One turn sends every row of this set to another row. A few are shown first. Where does it send the rows asked after them?
D: -30 23 6 46 13 25 -23 -17 1 -35 -20 10 -2 19 20 -10 2 -11 -6 6 -19 33 -2
 9 22 22 30 -21 2 -21 1 -28 -8 17
X: 2 4 -9 40 2 11 22 -8 -13 -14 2 -14 -15 -2 -14 17 -35 -15 28 9 -30 30 -6
 -10 -35 -19 32 32 -21 -13 -11 -12 -20 10
K: -14 14 16 19 16 14 11 -11 -8 -18 -7 -8 -21 -17 -7 -3 -29 -9 49 -10 -35
 25 11 -8 -48 -28 17 25 -33 3 -13 8 5 10
Q: 12 -4 28 9 -9 13 -37 -13 -17 -7 18 5 -4 -11 11 -17 -17 -5 30 -29 14 17
 -10 -1 21 1 -54 -19 -39 10 0 17 -39 22
F: 9 4 14 2 -17 12 -18 -9 -16 11 32 1 2 -9 27 -13 1 16 12 -18 28 10 -11 0
 32 2 -57 -14 -34 3 -4 18 -35 20
N: -49 37 19 19 18 23 -21 -15 8 -24 -18 9 -7 1 42 -30 18 11 -1 -2 -14 24 11
 10 19 7 15 -24 -6 -8 -1 -10 19 13
G: -34 39 5 36 31 20 -32 -2 10 -16 -18 7 -4 9 7 -4 17 3 -10 -5 -10 25 16 35
 18 27 33 -14 -7 -30 -1 -19 -8 -3
R: -14 17 -12 22 4 16 17 -14 5 -14 -15 -6 -15 -14 -8 -9 -35 -17 23 -12 -26
 25 4 2 -53 0 43 28 -32 -1 -6 -7 -10 6
W: 5 10 -3 -2 -1 8 10 16 4 21 -3 -24 28 -18 10 37 26 17 2 7 17 -6 4 -11 -40
 8 36 12 6 -5 -4 -12 10 0
M: 16 -17 19 -2 -12 15 -32 4 -15 -12 10 -8 -16 -23 -4 -18 -15 -2 40 -29 12
 19 -6 -7 8 8 -51 -22 -38 12 8 10 -35 25
J: 4 16 2 12 17 5 -7 27 1 26 3 -27 17 -10 -6 48 30 24 -2 11 16 2 12 10 -17
 -2 31 12 3 -27 -8 -14 -6 -13
L: 8 0 3 -2 -19 20 -12 2 -12 4 21 4 -15 -7 17 -27 5 22 18 -21 17 14 -15 7
 31 12 -50 -29 -44 7 -3 17 -28 25
C: 10 1 4 17 -4 13 3 16 -6 16 4 -18 31 3 11 44 31 21 -5 24 14 3 -9 -10 -4
 -5 29 -1 20 -22 -9 -24 -1 5
Z: -10 22 -8 34 21 9 4 1 -1 -5 -6 -15 -26 -11 -24 10 -31 -8 21 -7 -26 30 13
 18 -35 -13 36 33 -34 -20 -8 -8 -25 -8
P: -11 3 18 -11 3 18 8 12 -3 20 10 -20 29 -24 15 23 40 30 16 13 16 -3 12
 -10 -26 -17 9 13 14 -19 -15 -12 17 5
S: 5 -13 1 -6 -14 13 -5 0 -22 -1 39 -13 -5 -26 4 -7 9 7 31 -14 26 12 3 -8
 12 25 -66 -2 -28 -4 1 10 -30 26
Y: 7 -10 16 2 -14 11 -16 -13 -22 2 39 -6 4 -24 6 -7 -11 -3 32 -19 25 13 -1
 -7 10 3 -65 6 -30 -4 -4 12 -43 21
B: -36 34 4 22 16 27 -18 -14 13 -22 -25 13 12 6 25 -15 22 -3 -9 -6 -6 16 9
 18 2 43 37 -21 -1 -11 0 -17 11 12

G goes to -> J
P goes to -> K
X goes to -> D
Where do these go?
F goes to -> Y
W goes to -> R
L goes to -> S

One turn sends every row of this set to another row. A few are shown first. Where does it send the rows asked after them?
Vata: 5 -7 27 -19 -3 18 12 -4 14 -43 4 -15 12 -15 -35 -8 12 4 -1 -22 -19 4 -3
 -44 5
timu: -3 -3 -29 7 -9 -14 -26 3 0 -7 5 -40 -26 -3 -20 30 29 -14 -22 31 -1 4 14
 8 3
liv: 18 1 8 16 19 12 -37 35 4 -15 -21 -5 20 -6 10 9 -31 -10 -9 17 7 24 1 20 1
Rit: 18 -6 -1 11 19 7 -35 37 10 -13 -26 0 22 -6 -2 8 -33 -3 4 16 -3 23 3 22 3
Reziz: 20 0 3 14 17 9 -38 35 9 -15 -18 -13 22 -7 5 8 -32 -2 -6 22 3 30 -2 16 2
gito: -11 -4 7 -3 -12 -25 -12 0 -1 24 20 2 -33 15 -20 21 22 3 -3 17 36 4 34 12
 -7
padu: -4 -6 -6 12 -14 -16 15 -1 -6 -9 -18 -13 26 5 44 -23 -12 -11 30 2 -21 -5
 -12 17 15
koge: -2 2 -18 3 2 -11 -16 5 -5 -1 3 -41 -28 -4 -16 31 25 -23 -22 37 -14 2 14
 12 1
Zal: 26 18 -6 -24 -34 -10 4 -14 -21 19 17 3 -14 -11 -33 6 30 6 14 8 10 -7 0
 -27 -8
gos: 4 -11 24 -20 -1 17 12 -3 14 -47 -5 -6 4 -10 -34 -10 10 17 6 -28 -21 2 -8
 -35 10
Sene: 24 -7 -2 15 21 8 -32 36 6 -16 -24 0 20 -7 -3 7 -36 -4 3 13 0 22 0 22 -1
lete: 13 4 -17 4 4 -18 -22 -16 -24 5 4 10 -23 -7 15 23 35 42 -36 2 9 1 -11 -17
 -9
toz: -6 -46 18 35 -3 10 17 -15 5 -19 -14 22 -8 -7 26 -7 18 9 -8 -15 8 9 -32
 -16 -18
tular: 8 -13 23 -19 4 21 13 -2 10 -49 -3 -7 2 -10 -34 -12 9 11 4 -31 -22 1 -7
 -31 8
Kizil: -35 0 16 -12 18 4 -1 26 10 3 22 9 0 -15 -22 3 -42 17 20 -29 13 3 5 0 6
fuz: -34 2 23 -16 20 4 -4 24 13 6 26 7 -9 -6 -20 4 -42 12 15 -27 17 1 5 3 1
Pok: 26 19 -22 -19 -34 -16 -7 -17 -17 16 14 3 -3 -12 -31 11 29 7 4 1 7 -11 3
 -31 -4
fub: 18 10 -7 6 -3 -13 -9 -13 -21 4 8 14 -28 -4 11 28 38 44 -29 10 9 2 -6 -23
 -14
tupig: 25 9 -6 4 2 -14 -9 -15 -28 6 0 8 -28 -9 12 22 33 42 -28 10 8 5 -20 -21
 -13
nodu: 0 26 -13 3 -10 -17 10 -25 -9 25 14 -2 -29 15 24 24 21 -1 -26 3 -13 -16
 -1 5 27
gado: 6 -5 33 -21 -2 21 8 1 9 -50 0 -15 7 -12 -33 -9 12 6 -1 -23 -9 4 -3 -39 3
ros: 1 2 -1 7 -20 -10 13 -6 -10 -2 -7 -16 29 5 49 -28 -10 -15 23 4 -15 0 -16
 12 19
puzi: 3 0 -3 10 -16 -14 15 -6 -7 -1 -14 -10 23 8 48 -22 -12 -18 27 2 -20 -11
 -17 15 9
rekod: 21 -2 -2 8 22 11 -39 37 8 -13 -21 -6 18 -5 4 10 -31 -5 1 22 -6 20 -1 21
 -5
luzan: -10 -45 21 34 -2 13 14 -15 2 -15 -7 21 2 -12 28 -11 21 9 -14 -14 12 17
 -26 -20 -9
Fuvof: -31 0 16 -11 22 3 3 25 6 -1 23 8 0 -13 -20 1 -45 15 18 -32 13 -1 6 1 2
volu: 2 -6 -5 11 -14 -15 16 -2 -10 -14 -15 -14 24 6 41 -27 -14 -13 32 -1 -18
 -5 -13 19 13
pabil: -11 -37 23 35 -6 17 20 -13 0 -17 -7 24 -1 -14 27 -10 17 3 -11 -20 17 10
 -28 -20 -9
vaned: -11 -46 12 38 -4 13 19 -13 7 -19 -16 24 -3 -12 23 -7 16 11 -7 -17 3 11
 -31 -13 -5
rak: -10 -47 11 38 -1 15 20 -11 3 -21 -11 22 -6 -11 22 -11 13 7 -5 -20 6 10
 -31 -9 -7
Tovun: -10 -15 14 -7 -6 -25 -11 -2 -5 26 14 1 -34 10 -29 14 22 -5 -3 14 37 6 28
 11 -13
napu: 2 5 1 9 -18 -9 14 -3 -14 -14 -11 -19 29 1 51 -24 -7 -16 21 2 -15 -6 -13
 8 12
Lar: 1 6 -24 8 -6 -7 -18 5 -3 -3 8 -32 -27 2 -8 34 31 -13 -22 40 -11 3 18 11
 4
gir: -1 25 -10 4 -2 -20 9 -24 -13 29 7 -8 -33 10 23 23 10 -5 -29 0 -11 -15
 -11 9 26
molim: -35 4 26 -8 17 -3 1 22 13 6 27 1 2 -10 -17 5 -45 10 9 -27 22 6 9 -4 8
bupub: -9 -12 3 -3 -15 -36 -17 -8 -3 25 13 4 -27 13 -25 16 21 3 -4 4 43 1 29 6
 -9
zode: -6 21 -19 0 -10 -19 -2 -25 -8 24 11 -10 -29 14 16 19 16 -7 -29 -6 -8 -16
 -5 10 36
bufel: 6 -8 24 -23 -4 21 13 -4 16 -44 2 -12 -2 -10 -37 -9 11 7 6 -24 -19 -2 -11
 -38 2
bab: -37 9 23 -12 14 5 -1 26 7 2 28 -1 2 -14 -16 3 -44 1 13 -26 21 1 9 -1 5
vupeb: 25 24 -11 -19 -37 -10 2 -11 -12 14 20 2 -13 -5 -33 16 30 9 10 11 9 -8 11
 -27 -4

Vata goes to -> Reziz
rekod goes to -> toz
Where do these go?
Rit goes to -> vaned
vupeb goes to -> Lar
napu goes to -> gado
rak goes to -> Fuvof
lete goes to -> bupub
Zal goes to -> koge

One turn sends every row of this set to another row. A few are shown first. Where does it send the rows asked after them?
tusu: 14 -23 -20 -23 -10 -32 -25 -23 -3 -3 -17 1 25 -10 5
Sopi: -1 -40 2 -19 18 -11 14 -20 -16 -17 18 -16 24 6 13
fon: -5 10 -45 12 4 -1 -7 -41 -2 -1 3 -5 16 -14 -16
lopot: 6 13 10 12 24 -9 21 -6 -35 18 0 -6 -21 25 -18
rupan: 20 5 3 -6 -33 32 -14 25 -9 -27 -1 -20 17 5 -16
vobe: 22 -5 -4 34 -13 -9 14 14 -11 14 -28 -16 -17 35 18
fidiz: -5 21 -21 -13 -18 -9 -23 34 5 -22 -4 -1 27 2 27
dunep: -13 -19 -34 -32 -10 9 -12 -21 5 -32 9 -18 8 3 -9
rore: 26 -17 -22 -25 4 -13 3 -4 -42 1 -5 -24 -20 3 23
vibud: -33 -3 26 21 1 7 8 9 9 0 -18 -16 -24 25 6
Vafam: 14 -13 1 -18 14 -31 -11 -15 -14 4 -49 -22 4 8 -12
Lano: -31 -3 14 11 4 -3 12 33 11 -5 -38 -15 -18 5 7
roki: -12 -7 -14 5 -11 -13 12 48 0 -9 -31 -11 -21 20 22
mir: -6 31 -5 -8 21 -12 32 9 2 -2 26 -15 -13 17 -15
muzum: 18 11 6 7 -24 33 -5 22 -20 -24 -6 -19 28 5 -25
Kiz: 19 4 5 30 -2 -1 19 12 24 13 -31 -31 -17 10 7
Mup: 15 -2 -17 9 27 13 16 11 16 3 6 18 37 0 -27
zigal: -13 14 -16 12 30 -6 2 -31 -20 4 -31 -23 -4 8 -30
gotel: 41 -35 -15 -5 2 17 -13 7 18 11 0 16 1 8 -4
gisuz: -7 21 -22 -16 23 -15 30 -9 -31 -10 23 -24 13 4 5
rul: -1 -11 10 5 3 14 -32 21 19 -36 1 9 29 9 13
Giben: 8 -30 -24 3 8 -6 -2 -34 -5 5 25 -8 -12 -8 23
ked: 28 -4 -18 1 -18 13 -24 30 -29 -12 -39 -15 15 10 18
Ket: 16 4 -7 33 2 29 -27 -2 25 -23 12 2 16 9 7
zad: 0 -30 -43 2 25 12 17 -8 -22 -13 -1 -22 -7 -23 4
duko: 25 -8 -2 22 10 8 -25 25 8 -21 -28 7 37 -9 7
mam: 1 -30 12 4 18 14 -10 0 -7 7 0 32 20 19 -16
Bugos: -7 -9 -10 -42 2 -27 -19 -9 17 -14 -14 -23 -15 7 1
Tukoz: 6 2 -3 -4 17 -15 11 -27 -53 10 9 -12 -1 15 11
tez: 5 18 10 16 -32 -1 -35 15 -16 3 -3 15 17 -12 -3
Sotu: -3 8 -37 -31 11 -23 11 11 -23 -11 11 -17 -13 -15 23
Giru: -3 -25 -22 -5 10 7 -3 -24 -37 -14 -32 -14 27 0 -25
kod: -14 22 -30 -12 14 -5 1 -27 22 -12 4 -35 -14 7 -19
pama: -4 29 -3 19 -29 5 -28 16 -6 -2 5 12 12 -17 -5
vuvon: -8 -20 -32 -6 16 23 -7 26 15 -7 4 26 -3 -9 -13
Muveb: -6 23 -12 13 -6 -21 31 30 22 -9 0 -17 7 26 16
ril: 7 12 17 17 -1 -13 27 15 36 3 -18 -30 6 14 7
Kera: 4 6 -10 -33 9 -25 12 36 2 -4 3 -8 -30 3 3
gubel: -6 32 -11 10 -9 24 -5 3 -3 -24 19 -17 32 30 5
ges: -23 11 8 32 -1 0 23 9 -11 -2 -3 -10 -5 49 6
Nuri: 5 -6 -10 40 14 37 -26 13 -6 -22 -21 6 14 -1 -2
vak: 31 -11 3 -13 11 -21 7 18 -28 15 -21 -10 -32 13 -1
bifez: 7 19 -9 37 -9 19 -27 -9 -36 6 -11 -1 13 22 9
Dodav: -3 -19 -24 0 31 -30 18 -8 -17 -2 -3 -4 29 -29 11

lopot goes to -> mir
Dodav goes to -> zad
Where do these go?
pama goes to -> rupan
bifez goes to -> gubel
dunep goes to -> tusu
Mup goes to -> vuvon
Kiz goes to -> vibud
Sotu goes to -> rore
rul goes to -> duko
zigal goes to -> kod
roki goes to -> vobe

